The rows below come in pairs that one turn or mirror swaps. Which row does each named row swap with?
Vopa: [ -9 -14  15 -11  -9   1   1 -16 -28  -3   7  28  20  31  14   6  19   4]
Pugo: [ -4  13 -11  11 -10  10  -1 -49  -6   3   1 -33   2   0  12   0 -11 -15]
Vava: [-25  -9   9  -6  11  -1   3  15 -37   3  -7 -27   1  20  -6  -5  -4   7]
bevi: [-20   6  15  -7  29  -2   2 -12 -12   3  -5  23   5   5  41   2  30 -16]
vep: [-37 -31  -3 -24   7  -4  14 -26   7  -9 -10   7  -6 -15  19  16   9  14]
fop: [-26 -16  27  -6  -3   4   4  12   7   5  35 -13   3  20  28  -5   8 -25]
fuli: [-21   8  19   6 -15   8 -12 -14 -13   1  -1  43  -1  16   6   8  12 -15]
beka: [  1  18   4  -1  16  12  17 -22  18 -14  32   2  -4  22  24  21  10   6]
Laf: [  2   1  22   6 -18 -27 -15   4   5  16  15 -19   6   2  28   6   5  11]
vene: [ -8  22 -14  13 -13  10  12 -24  -4 -18  21  -9 -12 -14  -4  18  -7  17]
fude: [ -5   5 -10  16  -2   9   2  18  -3  -1  22   0  -9  -9 -23 -11  17   8]
lakof: [-15  -7   7 -28  24  15  18 -26 -16   2  20  23  16  10  19  -4   7   9]
lebu: [-29   5   5  -6  34   3  -5 -14 -12  -1  -2 -28  -2  15  45  -6   4 -14]
talu: [  7 -11   7 -11 -15  -1   7  14 -22   5  35   0  16 -10   7   7  26 -22]
rab: [-18  10  16  -9 -39 -10   1  -6 -18  -8  -1   8 -24  -8  -7  11  -1   4]
kupa: [-20  -1   6  16 -41   3   4   2 -23 -11   2 -27   7  19  15  -3   9  -3]
Kido: [-18  11  16 -20   4   1  -3  21 -27   3  24   4  -5 -11  -8 -16  23 -17]
leg: [-29   5   5 -28  -6 -10  -6 -14  12   9 -36   3   8 -18  25  -2  16  -3]
sedop: [ 12   9 -13   0   7  18   6 -37 -10   1 -26   0   4 -13   5  -1  -1   7]
lol: [ -8   9  21 -28  16   0  -4  -4 -14   3  35 -32  16   1  10 -22   9  -7]
Vis: [-14 -30   3 -27   6  -7 -20 -15   8 -13  -8 -31  17  13  21 -12   8 -14]
bet: [-26   3   6 -27  -1  -8   3  -2  28  -8  -9 -38 -19   5  19   9  29  -6]
Duter: [  5   6  17  -6 -11 -15  -6 -13  21   0  13 -34  18  -1  22  15 -12 -24]
Gizeg: [ -6  15  -2   4  -7  15   6  13   8  16  32   8  -5   6 -16 -11  13 -21]
Kotep: [-14  19   8  -3  21   4 -22 -27  16 -19   6  25   9  15  -7  -1   0   7]
gel: [-12  -5  -2  -3 -48   4   3 -19 -13 -11   9   4   8 -18  18  13 -11  -1]
Der: [-34  -3 -13 -43   8   6  16  -7  19  -3  19  -3 -17  -7  13  -4  21  10]
Nopi: [-12   2  30   1   7  -2   1   9  -4 -10  -3   7  -2 -27 -24   2  -8 -11]
Guni: [-15 -48   9 -21  -5  -4  -4  14  -3   9   4  -4   4 -12   7   3   2  -6]
kep: [-19  16   6  -7   0  -1   4   8 -23  -4  12 -46   3  -1  14  -4  35 -20]
lari: [-29   3   7   5 -21   6  -6  -9  35  -1  13  16 -27  -2   2   5  -3 -10]
niri: [ -9 -19  19   0 -23  17   7 -24 -22 -18   3  -6  15   0   7   0   9 -40]
minir: [-16  27  -2  -8 -30   7 -13 -43  17 -10   4  -5   4 -15   0   1  -2   3]
zude: [-13  28  10 -13  32   3   7 -15 -21   2  -4 -23 -18  30  12   5   8  -8]
mupi: [ -6   3 -29  22 -16  18  -8 -15  -3   3  -9   8  17  -1  -7  12  16  -8]
Tugan: [-17 -19   8 -16  50   0   0 -14 -11   1   3 -23  13  -5  19   8   5   1]
Dop: [-31  22  11  -3  27   0  -2  -9  -3   9  17 -36  16  -5 -22  -1  10  -4]
kulop: [-22 -40   3 -18 -17   9   8  -9  11 -10 -11   2  23  20  10   9  21 -14]
Pasem: [-31  14  -3   0  11   9 -12 -50   2  -8 -25   4   1  -2  12  19  16  -8]
Tika: [-44   3 -21   0  20  14  -3 -32  24  -9   4  -2   3 -11   6  18  11   7]
bip: [ -2   2  13  22   6  11  15 -43   4 -20 -14  -9   0  14  22  15  -3  -5]
Debol: [ -2   3  21  -3  19  -3   0  11   7  -1 -15  31 -11  16   4  -7  -5   0]
salud: [-21  29   6 -14  -7  -2   8 -10   8  -1   8   4   9  11  57   7  10  -1]
fonom: [-25  -5  13  -2 -44  -1  11   4   1   5   6 -26   0  14   8   4 -18  -6]
lata: [ -5 -22   0 -22  -7 -18 -14   9   4   9 -23  14  -3 -15  -1  -1  16   8]
boso: [-17  -4   2 -10 -18   2  -8 -27   1   6  33   4 -18  17 -16  -4  36   5]
bul: [-18  16  15 -23   6   5  -2 -28  11  -7  28  -9 -17  16 -28   0  10 -19]
kob: [-14  -1 -25  -6   3   8  10 -25  22  -1   0 -24  20 -10   3  37  14   0]
Lidig: [-22  -8  16  -5  37   2  12  -3  13  -9  -7 -26   2  -5 -14   2  34 -10]
fen: [-26   4  17 -21  19   9  11 -11 -24  -1 -16 -25  34   3  -7   3  25   5]

Kido is swapped with gel
mupi is swapped with Vava
kupa is swapped with fude
fop is swapped with lari
sedop is swapped with fen
Pasem is swapped with Tugan

The rows below come in pairs that one turn or mirror swaps. Which row does each named row swap with?
kav: [-17  10  -8 -10 -30  14   4  -1 -16  10   8  -9   6  19  37  -9 -20  17
   4 -22]
Zutu: [ -5 -17  31  -2 -35  21   2   2   5 -28  15  10  -8  -5 -12   7  -4   5
  -9 -21]
limir: [  1  -1  16 -17 -29   2 -11  15   9 -29  -7   6  10  30 -25  26  -8   7
 -46   0]
Vez: [-20  -6  -4  -6 -20  32  -9  -4 -40   9   7  28   0   3  13  33  -8  -7
   0 -12]
sina: [  0  28 -29  -3 -16  -9 -19   9   3  18  -5  -6  17  18  16  27   9  15
 -10 -30]
Fep: [-32  14 -13  18 -11 -28 -23  -1  10  -6   9  -7 -10  24  15  11 -17  15
  18 -25]
sav: [  0   5  20  -7 -28  -1 -14 -12 -19 -31  20   6 -12   6 -28  34 -20 -22
   4   1]
leku: [ 16  38 -18   7 -11  -5 -11   2 -13  -3   5   5  18   3  -3  32   8  -1
  -3 -20]
gosir: [  3   7 -11 -14 -20   5 -26   1 -17  47   2  -8   4  21  13  33 -36  -1
  -2   0]
sor: [ 10  38 -20   1 -12 -12 -13   5  -1   2   5   0  24  12   5  30  12   8
 -10 -24]
muguv: [ -6  -4   5  -7 -39  -1   7   8  -7  23  10   6  -9  17  38  -6 -27  20
  -5 -12]
nafi: [-27  22   1 -10 -28  12 -14   0  -3  -1  -6 -22  11  20  33  -7  -6  19
   0 -15]
ber: [ -6 -15  28 -10 -33 -16   6   7   6  21  29   9 -17  11  11  15 -39   3
 -22 -15]
tedas: [ 12   7   4 -35 -27  -5 -16   7   6 -15 -12 -11   3  37 -21   9 -16   1
 -35  -2]
zeg: [-37  -4   3   5  -4  10 -13   3 -11 -12   7  34   6  12  -3  50  -2   1
 -36  -6]
dev: [-10  10  26  -9 -11   0 -33  18   6  18   6 -11   8  14 -26  34 -32  -8
 -38 -12]
dise: [  7   7 -18 -15 -30 -21 -18  -9 -19  15   9 -12 -17  30  16  13 -31   1
  21  -6]
kek: [-13  -1   8  -6 -21  -3 -15  -7 -11 -40  17  11 -13  13 -27  34 -26 -21
   8  -2]
kegid: [-32  10  22  -2  -5  -5 -29  19  19 -11   7  -4   1  15 -29  28 -18   8
 -33 -27]
Nifam: [-15  -8  28 -12 -41  32  -8  10  -3 -33   6   8   4  -6  -6  14  -8   2
  -5 -19]
ponip: [ 11   4  -9  31  -5   3 -28  19 -10  20 -11  10   4  34  16  24 -13  18
 -20 -13]
Pogor: [ -9  -3  10  21 -32  -7 -22  15  20 -13   3  -6   1  21  26  20  11  29
   8   3]
pedup: [ -5 -10  31   5 -39  14 -17   4  18 -35   2  -1  -1   3  -3   9   5  21
  -8 -14]
gamoz: [ -6   6  18  -6 -18   1 -13 -13 -11 -29  25   4  -9   6 -33  35 -17 -20
   5  -3]
Fideg: [ -7   6 -26  -9 -20 -25 -15  -7  -8   6   8 -10 -21  27  12  15 -36   0
  22 -12]
banon: [-11   1 -18   0 -21 -27 -20 -13 -10   7   4  -2 -14  26  23  19 -31  16
  28 -11]
Gubu: [-41  11  16 -21 -29  24 -29   3   9 -16 -10 -31   6  10   4  20  -8   4
 -14  -1]
Turu: [-11   2   1   2 -33  -7   5   8  -6  16  24  -3   0   4  41   8 -22  17
   2 -32]
rudip: [-38 -13   7  -6 -24   9 -32  -4  -3 -44  -8   1 -11  27 -20  20 -28   3
  -5  -9]
sunu: [-17   2 -24  18  -7   0 -29  18 -12  -1 -19  11   7  40  14  23 -15  34
 -11 -11]
tunok: [-28  -1  23 -13 -17  -3 -18 -15  -9 -34  10   8 -13   8 -28  30 -26 -14
   3  -1]
gifon: [ -1  -9  18  17 -42  -4 -23  12  25 -23  14   4  14  18  12  23  -3  26
   9  -3]
mefa: [ -4  -1  13 -21 -22   2 -13   9  11 -29  -6   9  12  33 -23  27  -9  16
 -48  -7]
Febid: [-22 -22  20 -20 -29 -18  -7   6   9  23  21  13 -17  24   7  22 -40   2
 -29 -17]
gava: [-15  -2 -24   6 -18 -28 -21  -7  -3  10  13  -1 -15  25  22  15 -24  13
  24 -13]
fepub: [ -1  10  -7  10 -36  -7 -26   0 -12  35   9  -1   4  29  27  38 -27   5
   8  11]
pim: [ 10  -2  33   8 -19   3 -14   8  -6   4  21  20   1  10 -23  44 -18 -15
 -15  16]
fodom: [-12  10  30  -7  -7  16 -34  19   2   3   4  -3  10  24 -22  28 -26 -10
 -42 -24]
fizo: [ -5  26 -28  -1  -6  -9 -16   2   6  11  -5  -1  16  20  13  28   9  24
 -16 -29]
sobid: [-32  -7  15 -11 -23   4 -19 -12 -10 -38  12   5 -10   9 -27  30 -30 -15
  -7   1]
senul: [-41  20  -1 -19 -23  22 -21  -3   4   1 -17 -26   3   7   5   1  -8   4
  -8   4]
med: [ 10 -11  32   7 -25   4 -26   2  -3   3  16  12  -6  11 -21  51 -14 -14
 -11  15]
boduk: [ 21  32 -19   6 -17  -8 -17   2  -3  -9   4   1  22  12   3  36  10   6
  -2 -23]
zos: [-32  -3  -7 -21 -25 -16 -21  12  16  30  13  -1   3  25  12  24 -27  17
 -35 -28]
pob: [-17  -3  26 -11 -34  35  -6   1 -14 -14  17  20   1 -15  -4  20  -5  -6
  -9 -21]
kefep: [ 21  -2   6 -37 -32  -9 -16  12   3  -8  -4  -4   2  38 -21  11 -27   6
 -30  -5]
mil: [ 15  -1   3 -32 -31  -2 -17   9   5 -19 -13  -1   6  33 -22  17 -14  10
 -43  -2]
Gisu: [ 10   0  -8  25 -10   2 -32  21 -20  21  -9  17  13  33   6  35 -11  13
 -11   4]
Bune: [  5   0 -22 -11 -25 -17 -14 -13 -17  14   6 -12 -14  35  14  14 -37   9
  18  -3]
vuzum: [ -4  15  -6  -9 -19  -1 -27  -3 -17  42   5 -13   3  29  19  34 -31  -6
  -2   9]
Pivu: [-25 -15 -11 -14 -14 -17 -19   8  14  29   6   9  -6  26  19  33 -27  21
 -32 -24]
kiza: [-29  -2  -9  12 -15  17 -11  -7 -32   6   7  33   1   3  13  45  -7  -6
  -8 -12]
Lofa: [-21 -21  24 -19 -30  31  -1   6 -20 -19   6  16 -10   2  -7   7  -7  -4
 -16  -8]
Vanuk: [-11  -1  32  -9 -31  14 -28  -1   1   6  10   5 -12   7 -28  40 -15 -21
 -14  15]
gotod: [-27  -8  -3  15 -17  11 -12   7 -12 -15   1  37   5  11  -5  43   7   8
 -34  -1]
Salo: [-13   9   0  -3 -33   0   5  12   0  13   3  -8  -3  13  37 -13 -14  20
   7 -16]

senul is swapped with gifon
tedas is swapped with boduk
Gubu is swapped with Pogor
tunok is swapped with banon
dise is swapped with sav
Turu is swapped with Lofa
sina is swapped with limir

